In the data rows, the value 128 means zero.
Here are some points:
[ 78 127 109 165 167  65 164  74 116 125 114 135 131  85 137 112 176 130
 151  44 161 126 174 152]
[109 147 116 164 136 145 132  88 111 126 114  85 112 113 121 124 149 146
 142 102 125 129 192 147]
[213 130 141  74  97  90  93 171 161 140 165 183 175 155 164 149  72 113
 100 181  90 116  27  13]
[176  99 160 141  70 193  23 215 168 114 140 115 118 150  97 159 115 164
  50 208  81 138 103 180]
[123 120 160 146 125  64 150  92 126 129 121 124 117  92 132 112 154  78
 157  82 158 123 190 191]
[ 11 105  91 177 123 253 164 128 147 122  85 173  85  47 125 185 182 144
  72 157 171 140 124  81]
[ 28 110 111 176 134 216 158 106 138 120  80 167  93  53 122 182 189 134
 102 130 174 133 133 108]
[199 127 152  89  62 122 103 175 150 143 157 104 141 156 162 105 101 101
  81 205  85 128  80 109]
[103 141 121 123 132  88 157 103  92 143 143  97 147 145 154  76 154 133
 121  93 114 133 131 137]
[ 91 135 119 191 136 188 122  82 134 110  89 124  98  72 113 164 172 157
 108 122 143 123 190 129]
[120 143 131 130  98 195 100 127 107 130 119  70 112 150 125 117 126 134
 145 156 103 144 160 157]
[135 155 110 107 107 166 117 155 113 141 166  74 152 193 149  68 123 149
  74 169  67 136  80  84]
[ 12 108  93 155 124 227 187 132 140 132  91 171  91  47 130 171 172 145
  98 140 158 146 137  62]
[163 150 155  92 108 108 113 116 111 131 133 104 152 160 160 124 105 106
 165 153 111 124 101  89]
[205 127 135  89 114  83 100 161 158 131 158 195 163 134 152 158  77 126
 101 166 107 120  45  31]
[130  85 115 102 217  85 163 141 105 159 140 151 118 154  88 153 130 114
 161  36 136 108 198 139]
[111 141 127 130 151  95 167 136 129 128 133 110 134 105 142 110 132 100
 129  79 120 125 153 134]
[187 156 137 111 155  66 118  95 122 106 158 145 159 172 121 147  83 122
 143 121 143 104  84 110]
[159 131 150 150 106 192  65 124 120 114 103  76 104 148 102 147 130 161
 124 162 100 136 184 174]
[195 120 141 178 162 106 120  74 122 155 152 167 136 165  44 101  69  66
 162  78 229  98 119 200]
[ 15 103  71 135 126 234 193 173 146 148 110 158  91  64 139 145 152 153
  87 157 138 149 122  43]
[172 141 140 107 121 120 102 142 153 132 142 166 162 141 151 164  95 109
 115 147 110 108  63  32]
[ 71 101 123 173  81 255  64 177 166 125 104 117  97 108 100 170 163 139
  56 219 111 141 101 148]
[210 176 137  94 156  37 134 113 126  93 154 167 172 163 126 129  84 158
 133 109 133 116  36  80]
[100 135 124 149 163  52 166  71 109 129 120 138 149 106 144 126 162 104
 161  55 164 116 143 119]
[166 110 167 100  98 131  87 153 136 115 120 112 116 153 124 137 117 134
 135 177 107 134 139 169]
[ 95 145 115 126 129  97 155 112 100 139 138  97 146 141 157  77 152 126
 134  92 119 134 134 126]
[153 103 130 101 164 111 131 134 109 144 133 127 123 169 104 134 118 118
 152 104 133 118 165 148]
[182 127 165  74  88 143  76 164 120 122 119  93 128 182 134 127 101 138
 157 201  90 135 124 137]
[186 135 152  85 116  67 117 138 139 136 144 176 180 141 170 153  96  88
 127 128 120 106  61  38]
[202 125 174 112  90  83 117 123 146 121 133 132 128 106 152 132 113 104
 131 158 112 119 146 115]
[183 119 157  94  63 166  60 210 146 129 168  92 142 195 127  98  94 153
  55 217  55 143  75 147]
[212  84 193  89  83 137  55 195 163 111 128 121 104 178  90 128  76 128
 121 201 104 136 145 240]
[228 192 119 112 172  13 143  70 125  90 194 177 177 180 122 147  39 137
 128 122 147  93  31  65]
[219 118 149  77 115 107  95 168 147 138 151 155 147 167 132 137  71 114
 114 184 101 118  83  79]
[216 179 123 104 162  16 142  80 125 107 188 171 179 171 138 150  49 112
 136 123 143  92  40  61]
[181 140 155  83 100 132  85 148 136 129 127 118 147 164 152 132  99 120
 146 186  90 127  89  76]
[204 195 136 101 186  11 150  85 115  78 145 177 177 159 116 135  89 170
 158  68 158 111  31  84]
[204 108 181 108  55 134  85 187 184 116 146 125 117 130 137 140  90 107
  69 220  92 129 109 142]
[130  84 131  83 201  99 135 130 102 129 110 143 111 178  84 128 122 139
 204  90 144 117 197 193]
[ 73 124 116 163 155  96 156  87 110 125 117 123 129 102 134 109 175 131
 142  62 154 128 168 157]
[ 10  98  74 137 115 255 181 186 169 136 104 190  81  57 124 181 142 166
  62 184 146 153  95  30]
[163 130 137 100 101 140 104 150 149 128 138 156 143 134 149 152 106 121
 111 181 109 126  67  57]
[ 98 128 123 150 141  94 141 115 110 132 129 109 127 130 124 111 152 133
 133  80 139 132 159 162]
[132 120 167 134  98 132  91 153 105 136 132  67 134 173 119  89 135 120
 115 124 106 135 153 221]
[123 130 129 145  84 251  51 181 144 129 124  61 121 162 113 125 146 175
  58 212  66 140 112 131]
[140  99 162 118  98 171  73 171 138 119 109 113 117 145 109 140 138 124
 129 176 118 130 136 191]
[ 77 124 109 174 168  81 160  73 112 122 107 141 122  78 133 132 185 127
 147  51 163 124 184 148]
[ 32 114  97 158 142 150 171 103 121 140 101 135 109  73 136 134 184 130
 142  81 167 135 167 125]
[156 101 159  62 131 109 100 143 119  97 100 123 108 171 111 131 111 162
 200 175 111 140 167 198]
[  9 109  84 150 127 220 185 140 139 141  97 153  94  54 136 157 172 154
  92 134 155 146 138  67]
[ 97 153 142 137 152  71 155  80 110 125 120 131 148 118 152 127 145 105
 182  63 144 119 121 109]
[ 37 118  99 174 142 166 171 105 123 130  92 140 103  64 135 151 189 133
 119  96 167 132 161 110]
[151 148 138 109  91 150 103 140 104 140 141  64 137 180 143  96 110 133
 121 163  86 144 121 128]
[169 128 150  89  89 105 110 164 129 137 154 118 154 174 155 104 108 118
 100 171  90 129  80 101]
[172 117 158  92  90 117 110 156 135 134 138 122 145 150 151 116 118 108
 109 162 108 127 108 113]
[ 35 124  96 152 139 187 183 121 134 140  98 138 105  67 139 143 167 134
 127 112 153 137 140  69]
[ 71 133 105 137 127 171 170 111 111 137 122 123  96 100 129 130 112 132
 150 121 134 152 158 138]
[167 129 146  93  76 148  93 189 129 134 172  79 144 198 135  76 105 146
  64 195  66 140  84 146]
[ 47 116  83 141 113 242 150 159 145 146 119 142 107  92 137 136 151 136
  80 175 123 143  98  69]
[ 97 140 122 128 126  92 161 113  93 143 136  95 146 147 154  84 153 128
 117  89 119 134 130 134]
[ 82 128 113 146 152  72 168 100 102 138 126 113 139 106 145  96 165 124
 148  62 145 128 155 150]
[149 121 139 141 129 147 100 126 113 151 136 104 133 161  99  99 118  99
 136 116 139 124 144 180]
[102 125 121 146 146  64 166  99 101 130 126 110 135 104 146 100 163 112
 143  70 151 131 168 160]
[241 119 139  70  92  88  89 184 165 136 168 192 168 149 161 145  65 121
  86 203  93 119  26  14]
[ 64 138 117 150 144 147 165  89 119 120  88 133 120  80 138 144 178 136
 150  93 157 128 153  98]
[ 14  95  67 132 113 255 189 190 163 142 108 194  81  54 128 173 138 167
  63 177 147 157 101  32]
[119 136 124 141 126 185 117 101  96 129 120  92  85 144  94 130  85 140
 173 138 121 151 201 209]
[187 112 131 106 190  79 135 124 111 146 140 150 131 178  74 132  93 119
 147  80 158 102 158 164]
[156 136 155 101 126  50 142 101 115 125 127 125 138 129 158 129 119  93
 168 115 138 122 142 130]
[ 91 116 123 193 140 204 117  99 132 123  95 128 100  84 100 171 177 132
 102 124 161 116 172 135]
[121 114 138 169 149 145 119  82 102 137 106 110 110 133  89 131 158 112
 170  81 170 113 201 189]
[ 92 128 130 153 146  75 155  92 104 133 122 110 131 110 136 102 162 116
 145  62 150 127 171 177]
[151  83 122 109 201 103 145 129 109 170 141 145 114 179  71 141 110 106
 162  57 147 103 200 162]
[100 145 125 133 130  90 157 111  96 136 139  90 145 141 153  74 150 126
 131  93 119 133 136 134]
[168 112 188 127 110  78 139 126 151 128 120 113 107 104 131 103 124  68
 152 113 139 115 191 206]
[ 50 124 107 172 154 132 168  86 117 128  96 141 118  63 130 137 187 122
 147  70 170 126 171 137]
[106 133 134 133 126 116 137 115  94 132 132  79 133 155 132  84 146 128
 142  99 115 137 156 181]
[239 105 201  91  44  79 100 191 192 113 161 137 122 130 148 133  67  87
  72 219  92 126 108 146]
[144 112 158 144 110 213  42 142 126 107  94  84 100 155  90 155 136 169
 137 175 109 132 182 196]
[221 191 119 108 171  14 145  73 119  96 192 176 177 177 128 148  44 133
 123 117 148  90  39  69]
[195 137 143  88 155  68 122 153 117  91 109 171 157 129 100 120 132 186
 119  72 155 130  99 166]
[ 59 157 110 141 148 162 157  99 129 133  93 113 125 102 146 143 164 126
 170  97 137 133 120  55]
[ 96 131 128 154 147  74 157  87 103 132 123 111 133 113 135 103 160 115
 145  63 149 126 171 176]
[ 93 136 125 145 137  95 153  95 103 134 126  93 133 123 138  88 167 129
 134  78 137 133 160 165]
[251 120 172  67  68  91  88 168 165 115 162 147 144 146 156 138  71  97
 109 221  96 125  74  89]
[168 122 167  80  97 154  73 150 120 116 115  84 124 171 131 129 114 144
 169 182  83 141 137 161]
[151 128 134 104 115 139 109 164 167 136 147 192 157 135 149 173  87 110
  90 162 112 112  36  26]
[ 51 122 110 176 154  99 173  88 116 125 100 141 120  71 132 136 190 124
 138  64 171 128 171 139]
[ 69  97 107 125  94 220 160 196 172 134 127 178  89  78 125 164 117 150
  61 192 127 150 102  65]
Here are 12 more points, each followed by its number:
[157 125 164 116  90  66 131 126 131 136 134 116 136 121 152 103 135  84
 127 126 123 127 147 164] 0
[144 111 153 137 118 131 102 133 117 137 124  95 115 149 101 109 115 115
 143 117 140 130 178 226] 1
[ 90 118 113 162 156 114 158  93 106 145 113 125 115 109 113 130 154 111
 153  63 164 125 185 160] 2
[158  91 126 114 219  71 175 166 137 163 140 151 125 138  86 145 122  71
 135  30 139  95 189 134] 3
[ 60 122 103 171 157  87 171  83 116 128 106 145 120  78 136 127 183 118
 144  53 177 130 167 150] 4
[114 146 101 107 126 122 150 135 117 152 157  98 157 158 163  69 138 115
 105 132  96 130  92  76] 5
[139 144 131 118  98 161 106 135 106 136 141  87 127 162 133 105 108 135
 125 155  93 143 139 138] 6
[155 171 122 116 169  77 157 102 125  92 131 178 152 129 118 148 108 167
 138  95 156 120  54  74] 7
[186 177 152 103 148  71 115 117 153 114 161 173 179 174 144 166  57 106
 154 126 120 100   0  20] 8
[112 126 119 141 144  70 143 111 128 127 132 142 137 111 139 117 147 127
 134  90 139 126 137 131] 9
[ 10 102  89 165 120 255 163 150 164 128  87 185  81  47 123 196 166 148
  71 170 158 142 113  55] 10
[112 133 147 137 117 118 137 112 113 132 121  93 131 118 145 107 154 107
 142 114 124 125 161 140] 11
Which three of these numbered points are nearest to each point below, ignoring the 2 directions in which the first points spread most? Their numbers follow each, nearest first.
[ 44 115 120 189 147 156 164  77 119 116  90 149 108  65 124 158 196 120
 126  84 174 127 171 137] > 4 9 2
[ 95 130 120 142 144  83 146 113 118 129 133 124 137 117 139 101 156 134
 128  83 136 129 139 145] > 9 4 2
[130 139 129 120 113 172 106 127 107 123 129  84 113 161 120 119 106 149
 144 150  98 141 163 168] > 6 1 11
[119 146 131 134  99 178 105 120  95 133 128  66 113 156 123 107 116 137
 145 142 102 148 175 173] > 6 1 11
[133 142 101 103 112 149 131 157 125 152 163  98 153 170 157  72 120 120
  92 162  79 132  75  80] > 5 6 11
[ 11 107  90 171 121 255 170 136 153 121  87 181  88  45 122 194 179 137
  83 157 167 136 114  68] > 10 7 4
[118 103 122 123 184  99 151 108  99 143 121 126 115 146 100 131 141 117
 172  62 154 117 195 173] > 2 6 1
[ 99 127 107 141 139  99 153 110 123 132 127 134 136 103 145 117 159 127
 130  99 133 126 136 117] > 9 4 2
[ 71 127 107 164 169  63 167  78 110 127 116 143 131  83 135 116 175 129
 151  41 165 127 172 156] > 9 4 2
[150 144  98  85 110 158 120 173 144 156 173 123 164 166 161  85  97 125
  88 185  73 126  39  34] > 5 9 4
[ 27 118 105 177 150 157 174  93 124 121  89 155 103  50 131 165 194 127
 121  96 170 127 165 126] > 4 9 10
[145  88 116 117 224  66 179 165 134 164 150 160 125 139  85 160 122  77
 130  23 130  97 190 124] > 3 2 10
[150 116 173 134  94  74 141 123 153 125 128 122 117  90 145 118 131  80
 131 120 136 125 168 178] > 0 11 2
[123  81  99 117 225  67 170 144 114 164 159 169 123 147  84 178 143 116
 144  15 128 103 189 113] > 3 2 10
[ 45 120 111 178 149 153 162  86 122 123  91 148 111  60 127 152 191 123
 133  85 172 127 163 136] > 4 9 2
[107 117 122 145 173 106 153  92  99 138 119 130 112 124 101 128 140 113
 182  59 159 124 188 177] > 2 11 6
[189  92 185 119  99 134  67 165 147 125 122 124 110 168  85 122  92 105
 131 163 138 123 157 242] > 1 2 0
[ 21 103  87 152 123 249 167 158 158 129  97 178  85  58 121 182 157 156
  79 166 153 144 115  62] > 10 7 4
[ 74 115 123 160 133 154 148 107 132 125 102 162 121  83 137 156 168 118
 117 119 152 124 128 100] > 4 10 9
[107 144 127 128 118 139 143 107  98 133 135  95 113 138 132 106 106 124
 162 122 121 146 159 160] > 6 11 2
[174  97 169 158 118 163  55 148 120 144 124  96 116 175  62 126 111 113
 127 126 151 121 162 248] > 1 2 6
[ 72 170 107 121 142 184 149 137 155 143 105 127 138 119 148 139 126 115
 185 118 114 133  52  11] > 8 7 10
[110 112 122 157 184  92 156  87 101 144 120 137 121 118  99 128 160 105
 174  36 170 113 188 166] > 2 4 9
[149 125 130 156 158 103 137  88 109 153 147 141 140 153  87  95 106  87
 151  76 185 111 130 171] > 2 4 9
[ 52 117 101 139 118 216 155 155 160 136 114 171 110  86 135 179 137 138
  88 154 142 132  91  39] > 10 7 8
[164 135 142 101  77 157  77 195 123 135 167  70 142 207 131  82 112 156
  59 195  56 144  86 144] > 6 11 1
[170 102 168 128 104 148  78 155 122 141 126  82 114 171  90 106 102 111
 136 140 131 128 177 247] > 1 6 2
[222 195 121 108 188   0 154  73 109  77 170 176 175 166 111 136  70 168
 144  80 160 105  47  93] > 7 10 8
[145  71 102 114 229  79 158 149 115 172 166 176 122 173  67 180 122 114
 139  29 129  96 185 111] > 3 2 10
[145 144 148 110 120  94 127 107 112 130 129 110 144 140 154 123 122 107
 159 128 125 124 122 109] > 11 2 9
[156 101 124 108 195  74 158 164 140 158 152 166 140 145 105 162 109  82
 125  57 121  99 147  94] > 3 10 2
[  3 104  91 157 129 232 186 148 142 132  92 171  90  45 128 180 173 150
  91 142 157 142 132  63] > 10 4 9
[199 164 146  91 140  81 105 128 161 120 171 197 184 178 147 171  50  96
 114 138 124  92   4  19] > 8 10 7
[ 83 115 106 156 177  85 162  81  95 141 125 129 116 109 114 130 156 122
 167  49 158 126 199 167] > 2 9 4
[116  94 115 133 205  87 175 144 129 152 134 158 121 121  97 158 140  89
 132  38 141 105 183 131] > 3 2 9
[243 102 198  89  40  64  99 177 190 115 150 152 122 121 148 134  78  89
  99 216  96 129 119 138] > 0 4 2
[112 117 128 160 164  88 150  87 105 139 124 132 129 119 112 113 148 106
 152  55 166 116 174 179] > 2 4 9
[232 102 213  92  49  82  92 177 182 111 147 144 107 125 137 140  69  85
  92 220 104 129 132 176] > 0 1 2
[170 116 177 110  97  64 134 122 143 120 124 136 125 115 151 126 116  76
 151 131 129 120 164 162] > 0 11 2
[214 171 143  89 137  52 113 119 146 117 177 181 178 171 147 170  48 111
 131 151 118 101  10  23] > 8 10 7
[ 98 137 133 152 139  97 149  93 104 134 119  97 130 118 136 104 157 115
 148  75 140 127 170 165] > 11 2 6
[184  82 173 129 104 173  25 186 142 127 121 117 113 189  60 142  96 145
 116 168 126 129 147 253] > 1 2 6
[117 152 139 115 129  87 150  85  98 130 126 113 141 135 154 125 123 106
 178  96 133 126 143 120] > 11 2 9
[208 115 182 105  50 115  97 185 177 119 170 128 121 147 136 121  76 109
  52 218  77 132 103 151] > 0 2 11
[234 190 111  93 194   0 154  80 101  73 163 180 174 154 108 126  84 186
 135  71 166 112  59 110] > 7 10 9
[ 34 114 117 180 154 141 162  82 123 126  95 149 110  61 126 155 196 114
 128  80 179 127 168 140] > 4 9 2
[154 147 123  86 129 128 111 148 160 152 157 157 174 157 165 134  88  89
 128 149  96 108  29  18] > 8 10 5
[103 159  89 102 147 165 155 142 146 139 121 146 144 117 147 131 119 121
 160 129 130 127  52  24] > 8 7 10
[120  92 111 133 219  68 168 133 114 165 146 161 126 136  91 162 142 101
 145  11 140 101 188 122] > 3 2 9
[112 149  75 103 113 195 131 168 133 157 165  90 145 169 153  56 124 141
  87 179  71 135  62  70] > 5 6 11
[105 114 109 136 177 113 163  88  95 146 121 123 109 137 104 140 126 113
 188  55 149 125 200 171] > 2 6 11
[ 75 162 108 108 155 165 169 136 138 136  92 140 137 105 148 133 136 133
 192 100 125 138  62  23] > 8 7 10
[150 143 109  97 103 151 113 169 137 151 166 104 156 177 152  85 108 122
  83 174  76 130  63  78] > 5 9 6
[ 13 105  82 141 130 221 189 156 150 137 100 173  91  57 133 163 158 152
  94 147 151 145 121  59] > 10 9 4
[175 137 157  92  74 156  83 182 121 134 149  82 143 187 142  95  98 146
  95 193  62 138  96 129] > 6 11 2
[150  83 111 130 214  85 151 129 114 167 159 171 125 167  65 161 115 103
 148  36 153  98 174 133] > 3 2 10
[175 117 182 120  86  89 116 146 137 130 130 109 132 134 140 115 116  90
 116 148 118 126 135 166] > 0 11 2
[183  97 184 108  72 149  49 200 142 122 135  92 112 181 101 123  91 136
 113 188  93 144 140 232] > 1 6 2
[193 162 125 102 143  52 135  86 123 117 169 155 158 157 137 142  68 122
 146 129 134 109  84  84] > 10 7 4
[ 80 144  55 108 138 198 149 145 148 169 141 114 141 120 158  92 130 112
 133 153  99 128  82  41] > 5 9 8
[159 143 125  89  92 121 127 167 117 144 183  94 160 192 154  66 110 148
  61 171  63 137  65  93] > 5 6 11
[211 167 127  72 183  26 147 130 106  81 115 194 176 132 108 123 126 196
 133  44 164 125  63 119] > 7 10 9
[142  98 124 116 185  87 156 169 130 157 156 135 131 156  97 134 124  96
 111  62 115 108 166 138] > 3 2 9
[ 38 110  89 132 118 228 171 161 151 136 108 167  95  76 131 164 137 149
  94 164 140 149 109  58] > 10 9 4
[ 78 130 116 147 151  77 166  89 104 134 123 118 141 105 147  97 168 127
 153  63 148 127 153 140] > 9 4 11
[ 97 132 114 151 150  96 150  96 116 128 125 131 135 104 139 115 158 126
 143  80 139 127 147 125] > 9 4 2
[172 178 128 115 177  28 154  85 113  92 139 161 165 142 123 127 111 159
 156  65 156 115  65 103] > 7 10 8
[232 190 110 103 191   0 160  67 103  74 175 179 172 160 110 127  74 175
 129  77 163 107  58 115] > 7 10 9
[108 117 131 165 157 120 132  81 106 136 104 116 119 115  99 133 160 114
 159  68 171 121 194 183] > 2 1 11
[140 120 173 134  97  82 130 115 126 132 125  96 118 124 136 107 134  83
 143 109 148 127 172 210] > 0 1 11
[ 48 104  86 137 134 216 181 174 158 142 111 178  93  68 119 159 137 138
  87 145 152 138 113  73] > 10 4 9
[ 92 143 120 136 127 144 157  92  94 130 129 102  99 123 123 112  97 122
 188 108 135 152 180 181] > 6 2 11
[191 114 166  98  84 107 114 145 159 118 135 153 128 124 146 146  97 106
 117 190 114 124 103 108] > 4 2 9
[200 135 147  84 111 111  85 177 178 137 168 208 178 161 153 178  53 103
  86 176  95 102   0   3] > 8 10 7
[119 134 137 127 104 129 114 140  90 140 144  60 138 171 136  78 137 142
 116 126  96 141 145 178] > 6 11 1
[168 103 175 123  79 160  52 186 134 123 131  85 111 173  99 123 101 138
 117 175  97 143 152 229] > 1 6 2
[193  92 181 120  68 163  34 213 157 124 148 105 120 182  91 129  91 136
  75 200  95 137 112 220] > 1 2 6
[ 82 133 106 157 160  68 170  89 102 134 120 120 134 109 140  99 170 124
 141  59 156 125 166 145] > 9 4 11
[135 109 121 122 198 104 167 151 136 156 129 137 123 129 101 142 132  87
 139  55 132 104 172 111] > 3 2 9
[235 117 193  86  70  58 114 143 155 124 148 145 137 115 164 129  93  83
 131 179 103 118 118 108] > 0 4 11
[181 180 130 110 162  80 130 105 123  93 137 152 161 153 120 134 104 165
 143 106 136 116  51  84] > 7 10 8
[215 164 130  65 188  18 145 142 107  75 104 204 181 125 101 124 133 211
 125  30 164 128  67 133] > 7 10 9
[215 155 127  63 186  23 145 146 103  77 101 207 178 121 101 116 142 214
 119  28 171 130  75 139] > 7 10 9
[239 120 145  71 100  67  90 170 166 134 169 203 171 137 165 157  65 109
  96 190 102 116  30  15] > 10 4 9
[ 80 125 100 145 137 131 154 126 126 141 125 120 122 102 138 105 155 125
 127 103 139 136 140 131] > 9 4 2
[ 66 122 124 158 150 115 157  84 118 126 104 144 120  80 135 149 176 111
 142  87 169 126 157 131] > 4 9 2
[173  94 150  89 209  70 167 171 142 147 114 143 119 139  90 114 109  75
 154  67 148  95 185 184] > 3 2 1
[159  80 130 108 204 103 145 140 109 171 137 146 115 179  69 143 106  98
 146  65 147 102 199 163] > 3 2 1
[246 115 132  70  99  87  79 188 175 129 170 221 171 148 156 170  53 127
  78 204  92 117  15   2] > 10 7 8
[ 87 132 132 154 138  89 150  92 103 139 130  94 134 118 132  96 170 114
 134  72 139 131 170 171] > 11 0 2
[156 111 141  89 179  72 164 170 145 137 130 145 133 131 120 116 117  83
 142  81 124 106 150 140] > 3 2 9
[103 151 117 126 151 166 139 129 144 149 112 131 134 134 123 133 118 107
 177 110 135 123  83  61] > 8 10 2
[172 141 119  88 104 117 120 164 126 143 174 128 166 174 161  93  97 133
  77 169  85 125  55  58] > 5 9 4
[195  83 187 132  69 166  23 221 165 122 144 111 114 178  76 138  90 133
  72 194 105 135 118 245] > 1 2 0
[118 100 120 140 199  71 163 114 108 161 139 140 123 139  92 138 136  93
 153  32 162 107 199 151] > 3 2 9
[167 130 151  96  74 158  84 185 116 133 162  73 146 202 133  86 108 149
  66 183  65 146  92 152] > 6 11 1
[184 108 195 129  90  86 128 143 167 122 128 120 103 105 126 111 108  73
 126 140 130 118 177 207] > 0 1 11
[212  82 202  98  65 146  47 214 173 107 135 129 102 164  91 144  76 131
 100 219 101 134 129 230] > 1 2 0
[ 69 127 110 166 171  53 166  80 116 125 117 140 131  88 134 115 176 128
 156  41 163 125 170 154] > 9 4 2
[155 122 128 158 151 134 119 101 121 153 144 137 136 156  80 103 102  88
 147  98 177 111 124 168] > 2 1 4
[ 98 148  54 119 125 255 117 163 162 162 137 107 125 128 147 102 120 125
 113 202  83 130  68  32] > 5 6 9
[ 27 112 105 174 150 161 177 100 124 123  92 150 106  58 134 155 189 127
 130  89 176 130 160 114] > 4 9 10
[218 183 116 105 183   0 158  70 104  86 171 174 174 156 121 131  80 154
 135  81 159 104  63 105] > 7 10 4
[156 109 171 137  91 141  79 150 113 138 133  77 121 164  97  97 120 109
 130 140 123 138 169 239] > 1 6 11
[ 32 112  70 151 116 255 162 172 170 139  99 161  82  60 126 169 145 163
  72 193 129 148 108  25] > 10 7 9
[126 138  99 115 121 142 138 144 130 147 150 116 146 147 155  90 126 118
 105 148  95 128  89  81] > 5 9 11
[145 142 111 102 103 144 121 159 141 148 158 111 151 158 156  90 112 115
  98 174  83 128  72  76] > 5 9 11
[ 87 144 119 140 130 134 162  86  93 132 130 102 103 118 128 110 106 118
 185  99 141 149 180 173] > 6 2 11
[102 120 115 144 128 123 148 113 131 130 118 142 124  95 137 134 156 129
 125 113 148 128 135 116] > 4 9 2
[ 84 117 124 159 143 136 153 107 118 137 108 130 117 105 119 123 154 113
 141  86 165 127 159 154] > 2 4 9
[127 130 151 123 109  99 138 124 107 138 135  93 140 134 149  94 140 103
 137 117 116 129 149 148] > 11 0 6
[154 109 172 136  88 142  75 157 115 137 134  76 123 168 100  99 121 111
 121 142 118 138 161 238] > 1 6 11
[112 142 114 118 122 109 150 127 107 146 145 101 151 154 156  85 139 126
 108 114 106 133 106 108] > 5 9 11
[129 117 132 180 165 125 137  74 117 145 124 153 126 123  76 125 123  88
 157  68 206 109 150 175] > 2 4 10
[ 43 115  86 146 116 238 156 164 146 143 106 134  96  80 128 144 154 156
  90 167 130 144 128  63] > 9 4 2
[154 112 163 134  87 168  69 160 123 134 130  77 121 162 102 108 124 119
 118 162 110 137 152 213] > 1 6 11
[ 78 135  25 119 143 245 146 165 168 172 136 132 119 102 149  95 120 117
 129 181 100 134  72  27] > 5 8 9
[175 168 134 104 185   8 157  89 101  87 116 174 170 131 117 121 132 173
 166  27 171 123  87 130] > 7 10 4
[164  96 165 133 120 135  75 154 136 130 121 123 113 165  81 122 105 118
 134 138 149 124 155 232] > 1 2 6
[255 115 138  65  88  76  85 190 171 127 170 205 163 145 158 159  57 120
  85 216  90 119  29  26] > 10 4 9
[ 78 128 114 156 149  73 165  94 105 133 122 113 131 108 140  99 169 124
 141  60 152 129 170 163] > 9 4 11
[126 133 126 146  84 249  51 181 138 131 130  61 119 164 114 118 147 168
  58 204  66 138 118 134] > 6 1 11
[193 135 147  82 113 100  96 165 164 136 163 195 182 156 160 172  66  92
 105 159 103 103  18  10] > 8 10 7
[174 159 133  77 172  59 145 141 118  98 110 187 171 127 125 132 126 165
 144  58 153 124  65  89] > 7 10 9
[ 53 122 114 172 161 107 169  80 114 126 105 144 114  73 131 139 188 121
 146  61 172 126 171 143] > 4 9 2
[100 135  56 116 113 247 111 182 157 166 147  96 126 140 145  85 122 127
 106 208  75 136  68  60] > 5 6 11
[174 166 135 110 147  78 126 103 140 118 159 166 167 159 139 159  72 113
 134 115 129 103  49  63] > 8 10 7
[209 155 130  79 115 103 100 152 161 131 168 165 171 165 154 146  63 108
 115 183  97 109  21  20] > 8 10 7
[167 158 128  71 184  48 160 140 101  89  90 185 166 108 118 116 153 189
 152  28 167 136  91 117] > 7 10 9
[241 122 167  81  84  68 105 171 165 109 150 162 144 130 142 134  85 126
  85 177 110 128  83 111] > 4 9 2
[ 85 146 131 139 134 107 152  85 103 131 117 108 129 115 148 114 146 115
 181  86 133 132 154 137] > 11 6 2
[101 128 138 141 100 147 104 139 102 140 140  58 132 163 125  77 159 146
 106 118 101 143 155 192] > 6 1 11
[125 125 145 131 116  67 152 105 116 139 117 117 137 112 162 105 149  94
 138 102 128 122 155 154] > 0 11 4
[ 36 100 112 212 114 255 120 122 176  99  88 205  80  36  98 228 182 141
  36 193 166 126  95 105] > 10 4 7
[154 113 143 143 166 111 126  99 110 153 129 138 130 161  80 116 107  88
 166  76 179 104 163 180] > 2 1 6
[157 132 160  93  94 157  99 141 109 127 126  80 124 168 133 111  97 120
 159 170  90 143 152 161] > 6 11 1
[215 173 119  95 171  13 150  92 106  92 159 167 170 150 126 121  93 160
 133  89 151 116  71 101] > 7 10 9
[180  98 165 117 103 172  42 179 139 132 130 101 119 186  83 133 100 143
 113 178 107 131 134 209] > 1 2 6
[107 134 124 125 131  88 149 115 112 138 137 118 149 130 153  98 153 120
 128  97 128 126 125 113] > 9 4 11
[ 68 112 104 145 108 220 149 153 155 125 110 171 105  76 132 171 152 132
  77 173 143 135  97  67] > 10 4 9
[163 135 124  99 114  98 124 151 132 138 159 144 158 153 154 104 108 129
  89 154  94 129  73  72] > 9 5 4
[ 53 126 113 166 153 125 170  87 120 123 100 152 117  69 136 157 178 118
 133  90 167 122 154 118] > 4 9 10
[ 74 125 112 157 162  65 163  83 114 131 119 133 129  91 137 106 174 122
 160  52 158 124 172 161] > 9 4 2
[ 14  97  72 135 117 246 191 180 157 142 106 186  83  54 130 170 145 164
  70 166 148 155 110  37] > 10 7 9
[223 193 125 103 166  28 135  82 123  93 182 168 175 178 131 149  46 138
 141 124 142 101  20  56] > 7 8 10
[ 32 119  72 146 115 255 153 165 166 141  99 158  88  65 130 165 147 149
  86 192 130 145  96  32] > 10 7 9
